In the data rows, the value 128 means zero.
Here are some points:
[149 122 87 128 60 185 128 141]
[145 141 105 154 67 175 134 109]
[183 154 143 141 76 154 70 96]
[141 64 119 115 163 154 77 160]
[114 128 69 115 152 104 198 128]
[96 160 95 108 129 107 173 128]
[174 103 86 121 71 181 121 135]
[158 122 96 141 68 183 102 122]
[115 167 148 173 111 95 147 90]
[106 147 140 134 140 95 141 122]
[76 173 180 180 145 84 160 103]
[92 154 122 141 126 107 166 122]
[93 154 86 115 99 121 147 147]
[137 135 100 141 59 179 96 116]
[163 115 153 147 85 146 83 103]
Here are 14 more points, each followed by its number:
[130 90 131 115 170 113 83 128] 0
[95 154 123 141 131 91 166 122] 1
[88 186 147 160 109 95 160 109] 2
[96 154 85 121 101 106 160 154] 3
[106 173 169 160 63 128 102 103] 4
[139 173 106 115 134 170 147 103] 5
[177 96 75 115 170 166 121 103] 6
[172 77 95 141 171 134 147 84] 7
[166 70 93 134 166 125 160 96] 8
[168 83 93 141 161 133 179 96] 9
[155 135 106 141 172 143 160 77] 10
[168 141 137 154 157 172 109 58] 11
[189 70 85 128 170 141 141 96] 12
[93 128 145 141 154 118 211 96] 13
Which of these numbered points is nearest to each point below, ignoring the direction in which the first points spread most? Its number follows each.
[126 122 85 108 108 102 115 205] > 3
[73 135 167 115 116 164 153 128] > 13
[97 141 148 121 191 116 166 71] > 10
[116 141 193 160 85 168 83 103] > 4
[77 122 173 115 119 160 141 135] > 13
[94 147 124 134 124 92 153 141] > 1
[92 160 155 154 82 93 134 166] > 2
Now 14 new points, numbered from 0 again:
[74 160 153 128 127 121 198 109] 0
[130 180 116 134 114 151 134 90] 1
[140 128 79 63 140 179 96 147] 2
[171 103 117 154 163 151 128 77] 3
[163 58 75 128 170 112 166 128] 4
[108 96 75 76 162 124 204 135] 5
[77 135 129 102 138 138 192 122] 6
[155 135 52 69 152 154 166 141] 7
[103 90 94 76 181 155 185 128] 8
[176 70 95 134 177 131 147 116] 9
[165 122 134 173 158 107 160 65] 10
[96 128 112 44 128 159 121 160] 11
[142 103 127 134 94 116 90 198] 12
[134 103 149 160 102 132 102 173] 13
Which of these numbered points is nearest to each point below, ignoring the direction in which the first points spread most? Its number follows each.
[106 154 106 82 172 111 128 128] > 2
[98 128 131 69 133 159 141 147] > 11
[153 115 157 205 136 112 134 90] > 10
[188 64 80 134 149 113 121 147] > 4
[163 96 125 108 109 196 96 128] > 6
[192 147 143 160 160 140 83 77] > 3
[152 115 143 128 100 196 83 128] > 0
